rotation ticks, each row followed by its count of ticks
The counts run from 0 to 602.
[ 36   9 -14   7  -4  38 -36  11   7 -10  -9 -17   7 -17 -38   8  -4  12
 -26  -7  10  11 -24 -19 -14  -1   7 -21   3   9 -13 -11  39  32 -14 -18
  23  11  23   6  -4 -12  19  10 -12  22 -15  11  22  -7  22  12 -21  18
   8  -2  19] => 310
[-17 -27 -11 -16  17   1 -16 -10   9  29  -2 -20  -6  26 -21 -35 -26  34
  18  13  11   6  25   3  -6   2  25  17  -6  -6  -9 -22  -6  -1  12 -20
   3   2  19  27  -3 -12 -27 -31 -26   1 -14  -1 -33   1  22  -2  -7  -3
  29  18  19] => 262
[ -7  -7 -43  39  18  -3  13  13  -7  29  12  13 -21  11   2   2 -27   5
  22 -16 -23  -8  11  -8 -10 -16  20  18  -2   9  33  32  -7  16   3  14
 -11  32   7   4  15 -30   6 -21 -26 -16  26 -17 -15 -30 -11   1  -6  28
 -11  23 -22] => 289
[ -1   0  31  -3   4  11 -21   7  -6 -11   1  30  42 -13  -8  19 -21 -26
   1 -39  16  -1  19   5   9   3 -48  10   5   3 -17  13  19 -18 -28 -37
  -8  24 -16   2   9  -3 -15  13   2  16  -9  17 -18  -4 -12  40  25  -8
 -10  -8   0] => 278
[-19   6 -31  57  17  -9 -18   1  16  15   8  -1 -45 -10 -26  -5  11  14
 -16 -28   8  -2   6  15 -12  28  27 -12   1   4   7  24 -13 -15  -3 -36
  23  -9   1 -11   7   8 -24   4 -10   8  -4   9 -45  -7  -1  -7   4   1
 -23 -14  18] => 80
[  6   8 -20  -5  -5 -19   6  33  10  14 -42 -11  -7   5  32  -6  -2 -36
 -14 -26  16  -4  -9   7 -17 -13  10 -11 -14  23   2 -11   7 -26  12  -4
 -35  25  -1   3  11 -26  -7  -6   6   8 -20  20 -21  38  12  26  -2  13
  -2  -6 -29] => 137
[ -1 -14  -5 -38 -12  15  23   9 -18  19 -41   5   8  22  23 -26 -20   7
  16  10  26  -4  15   0   3  14 -17   8 -18  37  25 -16   1  -5  21  -9
 -25   4   4  22  -3 -35  18  -5   8   3 -17   3 -22  33  -1   0  33  -9
  13 -15 -18] => 140
[ 24  18 -11  22  -9  21  31  -6  22 -17   1  12 -35 -10  -8 -14  14 -13
 -37 -18 -21 -31  11  -3  -5  15  28   7   7  45  34 -11 -12  -1  14  31
  -5  -1  10 -10   4  -6 -16 -32 -17  -1  -2  16  16 -17   9  12 -18   9
   2  -1  12] => 499
[ 27  19  -4 -11  -5   9  12   0 -15  17  -2  36  15  20 -15  -2  -7  19
  20 -12  20   0   0  -3  21  33 -31 -16   5  12  20  -4   4   1  15 -21
  -9 -14   2  17 -11  -6  37  20  14  21  -5  30 -19 -14   7  -5  10 -28
  16 -39  46] => 558
[-16  -9  11  -5  17  13 -37  -9  15   8 -34 -23  26  10   8   0  20  11
  25   2 -22  24 -26 -26   7   0  21  -8   9   6  -8   9  14 -41 -40 -20
   4   7   2  14  27  10  11  -2 -23  16  10  -9 -20 -16 -10  34 -18   7
 -37  -6   6] => 194
[ 15 -12 -39  -9  25   2  -6  26  -2  -4  -1  33  -4  -3   7 -17 -20 -18
   6 -14  34   8 -63 -21   3  18  -1 -15   5  27  14 -14  -6 -25  -3  -6
  11  28   5  -4  -4  -9  10 -25  -7  10  11   1  -7 -14  -7  -3 -38   3
  16  -7  12] => 221
[  3   4  -3  55   8  -4  13  -5  22 -19  20   9  14  -3 -11 -21 -15 -13
  -7  -5  47  -4 -38  11 -10 -26  -3  32  32   2  16  28  18  24 -11  -5
 -21  -9   8  17   4  15 -28   7  -6   4 -11  -4 -16   3  -1   6   0 -28
  -3  -7  -2] => 413
[ -3  22  16  10   4  13  14  29  11  31  -5 -45   6  10 -24  14 -22   5
  14 -47 -23  11   9  -3  -2  16   0  -6  -4  -6   0 -23   4  22   4  16
   4 -30  -7  43  23   7   1  12   5   9  -4  33 -10   1  16  -8  15  -4
  19 -13  12] => 49
[ 18  17  28   4  -6  -5  17   0  32 -31  13  18  27  -6   9 -24 -10 -32
   0 -20   7 -26 -15   6   8 -10 -21   5  26  48  13  17  10  -3 -23  11
 -25  15  -1  25  26   5 -24   2   0  -2 -11  26  -7   8   6  18 -25 -20
  -3  -1  -2] => 91
[ -2  -8   4 -15   5  30  28  24  17   8 -11 -36  10   6 -12   5 -23   8
  12 -16 -38  11 -30 -19   3   2   8 -16   6  16   2  -8  17  22 -35  17
  17 -10  18  41  17  -8  23 -19 -19  -7  15   7  13 -17   2 -18 -12  -8
  -3  -9   7] => 379
[ 28   5  19  -6   1  13  39   8   9 -40   5  26 -12  -4 -10 -18 -11  -4
 -10  -6   4 -26   4  -7  -1 -25   8  13  32  50  16   5   3  24 -11   6
  -8  26  12  12 -10  -7   3 -18 -16 -23  -7  -1  19 -20  25 -16 -36   5
  19  34 -16] => 502
[-18 -10 -23 -24  19  -5 -18 -13  29  15  -3 -26  -4   4 -21 -26 -15  14
  16  12  14  18  17   8 -14  10  30  12 -10  -9  -5 -24  -5  -4  11  -9
 -15 -21  17  24   0 -16 -19 -27 -23   5  -8  13 -19   0  11  -3 -18 -20
  35  10  36] => 261
[-31  20  -6  21  14  11 -31 -14  23   6 -17 -17  14   2 -19  -1  -2 -23
  15   3  15  11 -12  21  -8  -1  22  44   3 -15  33  23 -13  -9  27   4
 -22 -18  -6  13  -1  -1 -39 -16 -16  12   4  18 -21  16   3  19   8 -29
   0   8  -4] => 2
[ -3 -16  -5  34  11   6  24  15  34  -6  -7 -46   9  -9   7  23 -16 -17
  -8 -36   8  12 -34 -19 -32 -31  27  12  -3   0   2 -10  25   8 -15   7
 -21   0  15 -18   6  -8 -20   3 -20   0  -5 -13  -4   1  23  22 -10  11
 -12  -6 -20] => 130
[-13  -8  -3 -13  19  17 -16   4  -8  37   1 -13 -11  23  -5   8  -9  23
  23 -27 -44  11  21 -28   8 -18  33   8  16  -2   2  12 -10 -10  -4   1
  -1 -18  18  28  20   2  21 -30 -37  -7  21   0 -13 -33  16 -16 -12   9
 -26 -10   6] => 449
[ -8   4  -3  -2  10   3 -26   9  -2 -12  -5  13  21 -26 -11  20 -13 -37
  -6 -49   4   1  27   2   9  -3 -41   0  -7 -15 -13  16   3 -18 -35 -39
  -2  20  -9  -2   6   0 -12  12   4  19  -7  29 -11  -2 -19  41  36 -25
   2 -17   9] => 279
[-15 -13  12   3  12  56 -31  13  20   3  -8 -19  13 -19 -29  22 -18 -27
  11 -25  -7  30 -24 -38 -15  10   2  15  -2 -13  -3 -13  32  -5 -20   5
  15 -11   0  13  10   5  -6 -13 -36   2  13   6  17  -2  -1  19  -4  -2
 -22 -24  18] => 124
[ -2 -15   2 -29   5  15  -3   8 -20  -4 -39   8   6   2  11  12  18 -23
 -18   5  23  27 -13 -10  13  -1 -14   9  -2  20  25  -9 -19 -43   3 -25
 -22 -15 -14  -1 -23 -27   6  -5  13  17   1   2  -6  34   0  40  -8 -25
  13 -18 -11] => 67
[-13  -8  -1 -42  -2  26   5   2   4   1 -37  -9 -40  17 -29 -23   1   9
  33   1 -12  -2  10   1   7  20   0  27   9  -9  11   5 -16   5  23  -4
   3  -9 -25  21  15   6  12 -34   4 -11 -29  24 -16   0  26 -16   9  -9
  33  12   0] => 584
[ 16  -6 -24  -2 -18  39  15  11  14  22 -28 -34 -12  16 -22   8 -23  20
 -19  -4 -26 -10   2 -29  -4  14  32  -9  -3  16  -6 -19   8  23   5  16
  27   2  41   6  -5  -7  -1 -17 -15   5 -24   6   5  -5  21  16  20   7
   8  -3 -13] => 56
[-25 -31 -39   1  13  29  15  19  16   2 -29 -31   1 -12   1   8 -34 -14
   5 -22 -21   3  -5   6  -4   4   2   6 -26  -7  23   3  -6  21 -14  24
  13  -5   9  15  25 -37  -2 -17  -6   6 -20   7  -8   1 -19  18  43 -10
  -1 -10 -13] => 539
[ 28 -26 -11 -23 -21  14   3 -11  15   5 -14  18 -38  18   6 -33  -6  24
  -1   4 -21 -31  19  14  15   0  -4 -21   8  25   9  19   7  20 -24  -5
 -12  29  10  21  38  -8  17 -24   3   0 -45  21 -16  -9   9   5  -5   9
   2   4   0] => 424
[-17   7  36   6   4  19  20  32   5 -34 -22 -10   5   0 -15   2  15 -16
  -1  -6   2  -2 -20   1  12 -17 -10  31  27  24  22  14 -10   8 -14  10
  -9  -7 -34  37  -4  -3 -15  -2  -6  -8   8 -12   1  18 -12   5 -12  -8
  10  33 -43] => 251
[-30 -12  13   9  21  11   0  -3  29  -1 -14 -21 -27 -10 -39  -6 -11   5
  35 -17   6  12  -5  17  -4  46  17  17 -15   1  28 -10 -22   6   6  -2
  16 -32 -20   3  14  -5 -13  -2 -20   6 -15   6 -37   6   4 -11  11 -16
  17  -1  14] => 332
[ 28  20 -11 -24  -2 -12  24  26   2 -31  -5   8 -19  -4 -12  -7  24 -23
 -25 -21 -16 -18 -12  -2  21 -20  -4   6  12  20   7  -2 -22 -18 -11   5
 -10  17 -23  15   0  -2 -19 -18  12  -1   0  27  10  -9  21  12 -34 -17
  50  17  -4] => 505
[ 21  13  14   4  19  -3 -16   6   5 -10   2  11 -19 -17   1  19  -1 -35
 -22 -22   8   3   1  -4 -10 -42  21  29  24  21   6  27  -8   8  21   3
 -42  -1  -6  -3 -16  -6  -9 -13   0 -12  -5   5   8   8  47   7 -40   1
  10  14 -10] => 575
[ 11  19 -29  15   4  16 -27  -7 -13  10   1  13   9  10   5   8   4  16
   8   7 -35  -2  12  -9  -2 -29   9   3  -6   1  25  34   1  11 -12   0
  -7  45  17  -1   1 -35  14 -11 -27   4  27  -4  -1 -43  -6  12 -11  35
  -4  36  -7] => 32
[  1 -14   0   0 -25 -21  68  14  17  -7  13  -5 -22  22 -11 -18  12   8
 -15 -24   5 -16  22   3   2   8  -5   8  11  14   8 -25  -9 -45 -17 -17
   0  16   9 -25  26  13 -19 -10  10   5 -11  16 -17 -21   4  14 -24  -7
  10 -17  21] => 16
[ -9 -12  14  63  -2  -1  31   5  11  -7  11   0  12   6 -22 -13 -13   5
  -6   3  42  -6 -29   9  -3  -8  -3  33  34   6  28  28  13  23 -17   4
  -6 -15  10  24   5   7 -36   2  -6   3  -1 -23 -16   9 -10   4   1 -25
 -22 -21 -16] => 412
[ 13  18  20  24  -2   9 -37 -24 -10  43  10   1  -2   4 -22  21   5  16
 -14  -6   1  13  20  19   8  22   2 -22  -5  11  29 -11  -3  11  19  -4
 -14 -36   3  13  -3 -24   3  13   2  25   8  32  -5  21  15  22 -14   0
  -2 -16  40] => 235
[ -7 -27 -15 -29 -15  12   9  -9 -12  -3  -8   7  -2  15  -3   3  10  11
  -2   6 -30   6  37  19  34 -11 -34  -5  -6  -4  27  25   3  10 -55 -19
  -1  16  19  13  28 -39  16 -16  -7  15 -11  20   2 -26 -20  25   9  -6
   0  -4   3] => 353
[-16  -9  -3 -51   1  34   2   5   5  -4 -41 -10 -35   3 -26 -29  12  -3
  17  -2   0  11  15   1  -9  10  -6  35  -9  -3  11  -1 -17   1  31  -4
 -15 -14 -27  17   7  -1  17 -38 -10  -9 -14  33  -1   6  23  -8  -4  -6
  31  -2  16] => 583
[-18   5 -22 -18  -7  11  -6  -6  -7   9 -16 -38   8  34 -22  -7  20  31
  18  22 -17  24  12  18  16 -13  -1  19  -4 -49  17   2  -3  21 -11 -15
   1 -11   0  36  -1 -21   9  -7 -10  14   7  16 -11 -17  -1  16  -5   1
  42  30   9] => 514
[ 13   4   3   8   0  37   9 -11   7  -9 -18   5 -40 -14 -22  15  35   9
 -23 -22 -38 -16  29  -5  -2  17  32  -8   9  42  44   2 -15   3  12   2
   0 -25   9 -20 -10  -3  22 -12 -14  -5   0   6  16 -16  24  10  -4   6
 -20 -12   7] => 242
[  7  -8 -13  30  -1 -23   9  -3   2  31  22   5  -5  23 -10  -6 -31 -11
  -2 -20  10 -27  12  15   9  -7   7  29  29   2  11  26 -15  14  18  10
 -26 -13  25  19  14  10 -46 -20  12   5 -29  30 -26   9  21  18  13 -49
  10 -13   5] => 416
[-27  15 -10   7  -2   4 -23   5   0  -1 -47  -8   4  14  -8  17  12  -4
  19   3  16  21 -27  28  -2   8 -18  10  -6 -30  33  40   4  -9  -2 -45
 -16   6 -13 -14 -13 -13   6  10  16  21 -22  12 -32   5   3  20  12 -14
   6  -2 -12] => 72
[  2   4   6  12 -14  -1  19   0  26 -29   6   6  24  17  -3 -48 -18   5
 -19   6  48 -13   1 -14 -26 -14   3  24  33  18  -6  -5  19 -12  -2 -17
  -1  28  25   8  -3  11 -38 -10 -16   7 -13   4  -7   4  15  12 -16 -12
  -4   2  -7] => 342
[ 14 -27   9  -7   4  31  20 -18  21 -12 -19  -1 -46  -9 -18  -5  14   2
  13 -18 -30 -17  -1   9   8  19   7   8  -4  20  43  -7 -12  18   4  25
 -16 -14 -23   1  31  -5  15 -11  -7 -11 -21  25   9  -6  22   9  -6   5
  13 -10  25] => 171
[ 13 -15  -6   5 -16 -25  47   4  28 -12  17   3 -26  12   0 -31  12 -12
  -3 -40  16 -15   2  -5  -7   3  -5   4  10   1  -6 -10   5 -33 -25 -23
 -10  33   5 -25  25  20 -15  -6   6   4 -32  21 -25 -22  14  17 -15 -10
   7 -20  19] => 15
